In the rows, 128 means zero.
The rows of Y fall into 4 groups, and each row is roughly a mix of its group's hidden directions.
Y:
[[119 164 153  84 161  86  89 106 115 178 114 139]
 [107  93  82 118 101  56 136 151 106 136 151 110]
 [141 163 145  87 130 116  94  93  69 169 101 121]
 [109 174 136 136 166 136  85 157 110  92 179 155]
 [135 158  68 149 164 144 152  95 150 131 182 112]
 [164 126  83 148 145 104 108  92 165 109 173  85]
 [177 117 141 133 131 153 151 124 120 137 110 214]
 [123  80 138 127 153 100  55 129 115  94 117  93]
 [136 140 120 158 171  71  92 159 159 116  89 104]
 [124 119 134 109  91  84 126 161  81 193 146 124]
 [143 130 155 148 130 110 160 157 120 149  67 192]
 [140 170 172 129 175 176 113 100 164 112 101 137]
 [131  89 131 103  82 152 183  89 126 163  96 114]
 [142 114 106 164 137  53 110 185 130 140 136 140]
 [111 143 157  87 160 150  84 110 131 148 189  99]
 [105  83  87 142 106 117 163 165 170  97 161 111]
 [136  97 182 105 136 124  57 166 109 144 120 122]
 [ 85 143 138 161 161  67  99 134 109 149 142  83]
 [ 97 139 124 177 136 151 107 169 136 126 107 200]
 [ 99 124 167 101  87 111 162 166 115 132  81 170]
 [171 112  93 117 115 120 156 149  97 142 194 165]
 [113 125 153  82  99 190 163  82 105 129 146 135]
 [166 100 124 127 143 115  55 135 139 132 163  79]
 [142 154 110 165 160  79  69 163 148 124 120 103]
 [135 181  96 138 109 143 205 100 138 121 136 145]
 [141  80 163 111 111  99  64 163 118 124 106 101]
 [112 173  99 127  94 157 205 116 115 130 124 146]
 [170 107 103  85 107 125 180 117  90 170 151 117]
 [170 124 139  91 128 149 168 175 102 104 140 182]
 [146 137 150 171 124 100 161 162 116 146  77 183]
 [152 109 133  99  96 160 173 151 139 131  68 169]
 [115 146 129 178 113 160 102  73 144 132 104  72]
 [ 99 144 127 167 150  90 101 143 112 141 164  61]
 [125 144 110 145 171 198 106 108  80 135 152 112]
 [ 92 124 146 113  92  86 179 140 147 116  85 170]
 [107 148  68 154 143 122 172  79 163 102 127 116]
 [ 99 150 120 181 151  79 107 133 107 132 152  72]
 [151  89 131 123 143 106  50 140 140 128 143  78]
 [140 160 179  75 118 178 121 134 153 160 156 118]
 [ 87 149 156 167 147 129  73 135 164  82 104 133]
 [ 73  92 134 130 155 159  84 142  97 134  82 107]
 [165 115 154 108  68  66 138 139 165 126 130 139]
 [151 145 169  71 103 188 138 146 154 149 134 145]
 [117 190 152  84 175 146 111  91 116 151 110 142]
 [140 106 132 183 107 180 155 134 181  98 141 112]
 [ 97 106 181 104 111  91 132 164 129 125  77 166]
 [116 152 173  82 160 152  88 107 138 151 180 120]
 [115 151 161 110 102 112 190 147 130 137 118 195]
 [ 68 139  72  88 132  86 139 124 132 122 142  93]
 [160 159 166 141 131 167  93  82  91 144  88 123]
 [136 135 165  97  67 105 167 149  99 119 133 175]
 [137 166 164 145 146 190 101  75 124 140  99 120]
 [151 138 114 153 183  79 107 143 169 108  99  91]
 [ 92  99  94 153 162  75  96 102 105 119 148  92]
 [172 110 150 129 147 136 141 104 125 143 110 214]
 [ 94 143  69 155 154 123 168  89 158  98 109 113]
 [118 128  59 143  94 143 134 123 121  78 140  77]
 [126 124 128 111  64 183 112 110  95 133 154 172]
 [113 148  72 160 147 119 177  84 166 101 122 123]
 [107  69 100 110 174 123 114  90 132  94 123  85]
 [153 160 165 134 142 213 126 103 125 123 108 144]
 [140 148 102 144  97 195 169 125 101  81 117 117]
 [122 166 140 119  94 130 202 132 143 150 123 180]
 [161 157 176 140 158 193 120 107 147 109 100 144]
 [125 137 132  79 143  77  97 116  70 172 124 140]
 [113 129 146  89 110 200 162  76 114 115 129 132]
 [149 115  96 119  64 176 115 112  92 127 152 165]
 [115  90  93 106 105  59 146 171 121 136 158 131]
 [155 168 171 116 149 144  88  88  91 154  90 140]
 [106 132 154 150 186  81 136 143 176 121 100  94]
 [174  92 109 105 134 125 188  88 157 125 105  97]
 [ 78 115  94 126 137  94 101 114 123 114 142  55]
 [116  81 149 123 157 108  51 145 135 126 106  95]
 [125 151 128  78 141  75 103 113  69 165 119 137]
 [155 103 129 107 115 139 156 112 131 130  79 208]
 [128 136 132 133 110 115  78  82  71 169  99  98]
 [113 161 187  97 163 154 103 148 143 150 163  94]
 [139 125 100 141 106 101 120 173  83 148 192 159]
 [128  84 122 137 140 134  66 124  79  91 126  85]
 [177 108  90 130 116 109 157 147 113 153 195 151]
 [113 106 149  88  86 178 177  85 108 141 137 134]
 [ 88 125 172  87  90 168 152 110  98 163 118 148]
 [102 127 152  86 164 134  81 105 139 135 184  91]
 [113 135 118  87 132 165  97 102 141 111 184  72]
 [ 97 139 142 165 157  90  88 146 157 108  73 101]
 [152  95 138 131 158 117 132 105 118 132 105 217]
 [168 109  93  91  85 148 157 116  80 159 153 138]
 [ 93 120  87  95 138  75 164 168 146 113 163 142]
 [147 119 139 113  69  59 151 125 172 113 125 139]
 [ 88 119 154 147 184  67 103 136 104 154 116 140]
 [172 115 153 113  67  74 132 138 172 135 134 133]
 [141 149 106 171 154  76  70 165 147 125 120 106]
 [139 155  69 153 166 148 141  90 153 131 176 104]
 [119 157 153  86 126 165 101 130 142 149 182  75]
 [108 165  70 141 122 128 195  95 153 112 127 123]
 [ 69 134  74 100 123  85 133 115 127 138 145  83]
 [ 87 138 122 176 155  70 106 145 107 128 137  80]
 [148 101 180 103 107 137  75 166  85 150 139 129]
 [142 136 124 159 179  76 104 150 177 104 101 106]
 [158 121 114 128 145 166  70 130  98 146 175  82]
 [136 118 112 172 149  61 107 184 148 139 117 143]
 [156 162 177 137 157 194 117 105 153 120 102 140]
 [110  88 118 139 174 132  60 135 143 138 111  81]
 [108 136  77 149 105 132 131 134 125  92 139  49]
 [139 108  96 143 129 149  91 101  73  86 147  80]
 [ 91 153 148 169 135 136  63 153 146  95 119 165]
 [132 146 141 100 137  95  84  91  68 174 109 123]
 [165 113 187 102 106 131  89 168  99 156 151 145]
 [166 111 157  74 129 189 144 113 152 136 120 166]
 [163 169 159 131 121 205 132  97 119 121 101 118]
 [139 109  70 172 111  95 137  93 116  85 115 163]
 [128  81 149 125 163 100  50 144 134 119 121 102]
 [147 130 126 166 112 206 161 107 122  88 130 108]
 [112 159 175 102 161 156 102 143 137 150 169  76]
 [151 107  89 143  95 123 160 110 129  94  82 186]
 [109  88 101 139 126  57 138 175 155 113 151 142]
 [ 82 171 117  63 168 105 127 114 149 151 137 121]
 [137 177 139 112 134 156  99  77  77 138  86 112]
 [ 80 123 147 144 164  56 104 139 107 153 109 141]
 [195 147  80 131 168 124 102 118 150  96 129 103]
 [166 123 139 116  84  63 139 130 188 130 142 133]
 [158 151 154 147 132 214 136  97 121 104 110 121]
 [108  89 101 139 137  82 155 176 167  94 158 145]
 [148  82 127  98  86 122 177  99 133 170  91 112]
 [105 103 108  80 149 157  99  98 139 104 162  72]
 [141 115 122 187 126  82 154 155 109 133  83 172]
 [100 127 171 108 108 159 141 170  80 148  87 162]
 [161  99 124 101 141 124 194  94 158 150  94  97]
 [162 147 169 144 125 172  89  85  93 150  92 121]
 [ 72 109  65 121 110  76 128 138 122 129 142  98]
 [ 74 131  72 129 109 125 157 109 142 122 156  72]
 [102 102 181 109  97  96 129 155 126 121  68 159]
 [152 160 194  95 125 164 139 148 148 162 126 165]
 [129 179  96 150 138 172 180  82 135 139 150 142]
 [117 173 118  64 144  77 123 125  85 148 116 140]
 [162 126 146  92  90 172 164 146 146 141  94 177]
 [143 163 176 140 181 154 135 125 178 116 124 170]
 [141 111 168 128 165 100 124 110 125 152 109 208]
 [140 160 114 123  85 172 136 135 155 101 161  65]
 [ 87 139 113 178 149  59 104 134 100 132 133 104]
 [175 103 109 103 145 127 179  88 159 125  94  91]
 [111 147 113 149 130 124 104 134 122 123 181  44]
 [164 119  92 143 153 127  82 106 146 127 183  80]
 [169 138  90 155 173  91  94 150 155  84 122 123]
 [162 143 102 157 179  92  92 146 165  94 105 112]
 [126 158 121 136 172 184 114 112 144  62 121 154]
 [163 113  96  96  83 156 156 115  80 157 162 143]
 [113 165  80 146 119 131 202  96 153 112 117 134]
 [137 123 141 105  74  58 158 138 168 110 117 143]
 [ 81 152 147 155 123 125  82 178 107 140 136 178]
 [ 96 170 143 151 164 157  78 125 146  72 121 131]
 [159  93 118  87  87 143 184 101 111 170 132 131]
 [163 121 120 130  73 135 141 137  47 148 129 141]
 [ 98  98 170 108 137 150  74 167 103 159  94 122]
 [131 149 105 178 160 106  71 160 149  83 131 137]
 [114 103 103 131 135  96 170 180 175  95 161 149]
 [114 150 147  88 124 156  99 124 144 144 183  65]
 [ 95 149 152 119 107 119 189 136 126 119  79 180]
 [ 82 114 108 109 155 100  82  94 119 125 168  80]
 [142  60 150 154 128  99 119 168 175 139 155 147]
 [ 90 149 135 179 131 146  80 162 140 111 116 182]
 [164 119 127  92  96 172 155 121 140 122 102 195]
 [165 134 119 157  90 143 177 161 125 122  80 171]
 [ 81 160 139 156 121 133  71 168  96 123 149 164]
 [ 98 153 139 133 113 113  82 173  80 144 174 155]
 [101  86  86 135 111 105 165 171 166 104 165 122]
 [ 96 111  83 127 126  97 173 167 165  88 158 126]
 [174  86 141 186  91 169 139 140 125  96 124 124]]
Here is one row of each group, with its name. Which group are the others in?
[ 80 146 168 168 161 110  94 145 175 105 108 123] | (81)
[115  85  86 115  97  66 138 172 104 130 148 132] | (97)
[103 101  70 165 136  88 115 107 109  99 137  82] | (21)
[110 138 112 146 190 192 104 119  83 130 132 114] | (49)

[133 109 182  98 104 143  93 181  86 156 117 138] | (49)
[187 140  75 142 169 110 103 134 141  82 137 119] | (81)
[ 96 102  84 115 124  96 171 173 158 104 167 131] | (97)
[ 84 122 120  99 175 131  77 114  99 139 173  99] | (21)
[107 130 154 125 148 156 138  87 171 108  59 101] | (81)
[168 125 101 135 152  99  86 107 163 115 178  84] | (49)
[132 164 132 127 118 139 176 134 184 188 133 160] | (49)
[154 163 151 117  76 132 188 126 111 132 143 178] | (49)
[105 153 135 138 113 169 194 122  98 138 106 180] | (49)
[ 90 103 150 148  92 103 140 172 114 174 136 178] | (81)
[110  75 105 160 122  93 145 174 171 104 157 139] | (97)
[134 183 115 123 101 155 201 122 134 152 142 158] | (49)
[187 154 173 115 134 177 135 129  98 114 103 163] | (97)
[145 112 110 172 142  60 112 177 158 147 112 137] | (81)
